In the rows, zero is written as 128.
Rotation paths and how fast each direction turns (degrees each step)
Each turn is a multiple of 5 degrees from 10 to 175, or 0.
Each row of a path follows its step; steps can be skipped.

step 0: [128 123 122 128 115 118 120 131 119 130 131 131 127 128 131 117 136 131
 137 133 134 127 127 124 122 134 129 130 128 121 129 128 134 136 122 130
 127 135 125 134 139 131]
step 2: [124 140 132 131 115 132 133 126 124 127 133 132 122 127 130 126 125 127
 134 132 124 140 124 127 128 129 121 129 130 125 127 115 129 136 137 126
 129 138 132 133 136 119]
step 3: [135 135 127 124 111 128 126 127 123 128 138 139 123 134 125 123 129 132
 135 119 128 127 127 129 119 122 133 134 134 122 130 126 118 129 127 126
 123 136 126 125 135 124]
step 4: [129 132 129 123 129 117 128 131 126 129 137 134 116 134 133 121 129 131
 127 118 137 129 132 126 121 123 123 138 134 133 129 134 123 141 134 131
 137 131 134 131 129 124]
step 5: [125 130 125 132 121 134 127 133 128 129 132 139 122 126 124 115 130 125
 134 131 131 132 134 116 129 131 120 141 128 130 128 128 133 137 126 127
 128 130 136 128 124 113]
step 6: [127 126 119 119 116 130 121 122 131 136 141 142 120 125 119 123 128 136
 136 131 130 127 124 125 127 132 121 129 126 132 128 130 125 129 137 128
 125 124 125 128 126 122]
step 7: [127 132 129 121 121 129 132 124 122 122 140 129 121 130 124 120 131 127
 120 131 137 126 122 135 132 134 114 136 122 134 123 131 118 133 133 137
 126 133 128 127 131 127]
step 8: [127 127 127 132 120 135 134 132 132 127 131 131 124 130 133 116 137 133
 126 136 132 130 128 125 127 126 128 140 125 128 118 121 110 134 128 129
 130 128 122 129 124 120]
step 9: [124 118 125 126 118 129 118 131 135 121 134 137 122 133 139 125 139 134
 130 128 130 124 125 125 122 128 119 129 130 134 127 124 126 134 126 130
 129 123 119 134 136 123]
Directions:
[126 130 126 131 125 129 128 131 130 128 129 128 128 128 129 128 125 127
 130 132 128 128 126 127 127 128 132 130 128 129 129 125 130 125 127 130
 130 128 126 129 127 126]	120

step 0: [132 134 134 136 129 132 134 122 132 127 128 128 132 127 125 123 123 118
 132 130 139 120 133 129 127 138 126 130 129 126 126 145 132 133 123 128
 137 130 126 136 125 131]
step 1: [126 125 117 130 125 127 128 125 127 140 130 116 124 132 122 132 136 124
 139 119 129 127 140 127 120 131 130 125 124 125 126 139 129 127 134 125
 137 128 126 127 125 126]
step 2: [126 123 128 122 125 135 136 135 127 135 138 133 129 126 128 129 130 124
 122 124 123 132 139 119 127 140 133 126 128 132 133 138 125 128 127 123
 128 123 133 123 122 138]
step 3: [125 129 129 131 130 134 132 127 129 134 128 131 131 128 117 116 120 134
 123 122 125 129 127 115 122 130 121 121 127 132 133 140 135 132 125 131
 134 138 133 129 133 127]
step 5: [131 130 129 132 122 132 143 137 125 125 132 125 126 134 122 128 134 130
 128 138 129 128 134 131 122 129 127 137 127 128 131 145 131 126 140 128
 131 130 132 128 122 129]
step 6: [123 136 135 131 127 141 128 134 128 131 128 130 132 134 119 128 124 125
 133 121 126 120 136 123 119 133 136 135 132 123 122 134 131 132 129 119
 133 133 125 125 130 132]
step 7: [129 127 129 120 130 127 130 124 128 135 122 119 133 132 125 127 125 133
 136 126 125 131 132 120 108 136 122 124 129 132 125 134 119 130 127 121
 129 127 131 132 120 133]
step 8: [129 127 117 130 132 133 127 133 137 128 129 132 127 125 129 121 129 134
 126 129 133 128 134 128 122 133 126 122 137 133 131 138 134 137 137 125
 129 123 140 127 122 140]
step 9: [132 141 127 137 133 137 136 125 130 132 132 129 129 131 130 124 125 130
 120 126 125 125 134 124 125 136 118 124 128 119 121 135 129 127 134 135
 141 129 128 125 126 127]
Directions:
[128 130 132 128 128 128 127 127 127 131 130 130 129 127 124 128 127 129
 126 128 127 126 128 127 131 128 127 130 131 127 126 128 127 130 127 129
 131 129 128 131 129 128]	115

step 0: [131 127 133 130 131 117 121 130 128 128 137 124 119 121 128 123 121 123
 138 127 126 120 129 118 137 131 134 130 124 124 132 132 125 131 126 133
 123 135 127 127 125 127]
step 1: [139 131 121 124 133 127 126 134 120 121 132 126 129 120 146 128 132 127
 133 131 128 130 129 124 128 136 127 133 120 130 127 126 128 128 126 133
 133 130 132 134 135 126]
step 2: [134 134 127 139 125 123 134 133 130 128 134 131 127 128 135 124 137 131
 134 126 131 126 129 130 132 122 135 118 128 124 129 125 122 113 126 133
 131 131 134 126 126 125]
step 3: [129 120 127 125 132 127 129 120 130 124 128 125 128 112 128 129 135 138
 133 125 129 128 124 122 131 122 128 127 129 126 130 133 125 121 122 140
 122 127 125 128 131 140]
step 5: [137 120 129 129 129 113 132 129 127 116 133 122 118 127 131 121 134 125
 134 128 123 123 128 128 127 128 121 130 124 123 127 123 133 128 126 129
 134 130 133 127 133 127]
step 6: [135 131 126 129 130 122 126 121 134 132 129 128 128 122 139 129 126 120
 130 129 128 123 135 127 130 129 138 123 121 125 131 122 124 125 124 141
 137 132 124 123 130 130]
step 7: [139 129 129 131 130 128 131 134 125 128 126 128 129 116 135 126 127 137
 141 128 125 124 126 120 132 129 136 120 133 137 129 125 131 123 128 129
 123 132 132 130 134 133]
step 8: [123 129 133 133 133 123 126 128 125 121 136 130 136 122 135 124 134 137
 130 135 125 123 123 125 128 126 130 132 127 120 133 132 131 118 119 134
 131 131 133 135 123 124]
step 9: [139 126 126 122 128 119 134 124 126 113 133 126 133 122 132 127 134 125
 124 123 130 125 135 124 132 119 124 123 129 125 128 124 127 125 125 133
 119 129 123 128 127 126]
Directions:
[128 131 125 126 127 131 127 128 125 126 128 127 128 128 129 126 128 130
 129 128 129 129 128 127 130 131 131 127 130 131 127 128 129 131 128 127
 129 128 125 128 129 130]	120
[128 127 126 127 126 128 127 126 132 128 129 125 125 129 127 126 128 129
 127 128 128 130 126 129 128 126 125 128 129 126 130 125 132 130 128 129
 127 127 126 125 128 128]	60

step 0: [134 124 125 130 125 128 136 129 125 124 126 132 132 136 136 122 135 133
 122 131 125 129 122 122 113 128 128 132 134 126 138 130 120 129 125 136
 133 125 131 133 131 128]
step 1: [138 127 126 125 127 121 132 127 125 132 117 133 127 128 127 123 124 128
 128 128 125 128 120 129 119 129 137 129 133 124 132 140 131 131 122 134
 128 122 116 129 128 122]
step 2: [131 134 124 126 132 118 135 128 128 125 117 129 129 124 116 130 120 127
 129 123 135 130 127 126 121 135 127 127 124 129 127 135 126 124 132 139
 125 130 128 122 122 118]
step 4: [127 128 122 129 131 130 127 134 128 135 127 137 132 130 131 139 132 128
 133 129 133 129 127 127 135 134 139 125 125 124 119 127 133 126 141 126
 120 123 129 130 122 137]
step 5: [117 125 128 132 134 137 134 133 128 126 125 132 134 131 130 131 131 128
 138 129 131 118 131 130 136 124 131 129 123 126 130 129 132 133 125 131
 118 136 134 133 119 135]
step 6: [126 119 123 137 124 134 129 132 135 127 124 125 133 136 134 119 129 129
 127 133 126 119 127 122 138 130 126 132 122 127 126 128 134 126 121 124
 133 132 135 136 122 124]
step 7: [120 123 125 134 120 133 122 131 126 133 130 135 123 127 126 113 128 117
 123 133 126 121 127 127 124 131 127 135 124 122 121 136 130 125 122 124
 131 127 128 125 128 129]
step 8: [120 120 127 132 127 122 123 123 123 131 132 129 126 126 116 121 128 130
 125 130 128 125 128 124 121 122 126 137 120 130 134 134 125 127 130 136
 139 124 131 123 126 135]
step 9: [134 123 121 121 122 125 122 124 125 121 130 127 122 122 118 122 124 138
 120 130 126 125 127 130 124 128 134 122 122 135 130 125 126 137 128 131
 133 122 125 132 125 134]
Directions:
[129 128 127 125 130 127 132 128 126 127 127 130 129 129 126 129 124 128
 129 129 131 129 126 128 128 129 125 127 130 129 131 127 130 128 130 125
 127 126 126 128 128 127]	40
[126 130 127 128 129 127 128 126 125 127 127 129 128 128 133 130 130 128
 127 128 128 130 127 127 130 127 129 124 125 127 130 126 128 131 128 125
 128 130 129 128 126 129]	60

step 0: [116 123 132 130 128 131 140 126 127 134 121 129 134 121 119 130 131 127
 137 124 136 120 131 136 127 127 132 131 124 124 123 130 133 141 127 131
 129 118 130 122 134 127]
step 1: [121 129 131 116 128 130 137 135 124 124 133 128 135 118 120 131 129 124
 136 130 134 122 133 134 130 128 129 138 132 136 128 130 135 130 136 119
 137 132 131 123 133 128]
step 2: [121 134 125 130 134 129 137 127 134 122 125 129 136 120 127 125 131 133
 138 131 140 124 121 131 128 128 129 125 129 131 121 137 133 137 140 133
 138 125 129 131 128 127]
step 3: [129 125 124 118 135 137 133 124 129 128 136 126 130 121 122 130 123 128
 131 125 135 126 125 140 124 130 127 128 122 125 130 128 132 134 140 133
 138 121 138 116 128 125]
step 4: [119 129 130 116 133 129 136 128 127 117 132 128 127 131 127 126 126 136
 129 126 138 121 127 131 128 126 124 119 129 130 126 120 128 132 142 121
 142 125 121 126 130 133]
step 5: [119 130 133 130 128 128 130 125 131 122 125 133 124 125 120 126 121 130
 132 122 130 128 119 133 136 130 130 122 125 124 117 123 132 134 134 137
 140 119 129 115 132 127]
step 6: [119 130 130 114 128 132 131 129 120 127 137 127 127 129 120 122 131 122
 126 123 133 128 122 131 134 126 128 135 129 123 125 125 133 125 134 133
 143 134 123 117 125 135]
step 7: [119 128 125 124 132 136 138 121 127 126 125 134 134 131 129 127 130 128
 132 121 129 125 116 123 133 135 129 129 128 131 113 130 124 134 131 130
 137 126 117 124 130 136]
step 8: [118 127 121 120 135 129 133 119 126 126 130 133 126 119 122 131 129 126
 124 116 127 131 118 127 134 136 128 133 119 126 126 132 134 127 127 124
 135 131 135 116 133 128]
Directions:
[125 129 128 128 129 125 129 127 127 128 127 125 128 128 130 126 131 129
 126 128 132 129 128 126 127 125 126 127 129 126 130 128 130 128 127 128
 130 129 127 131 128 129]	155
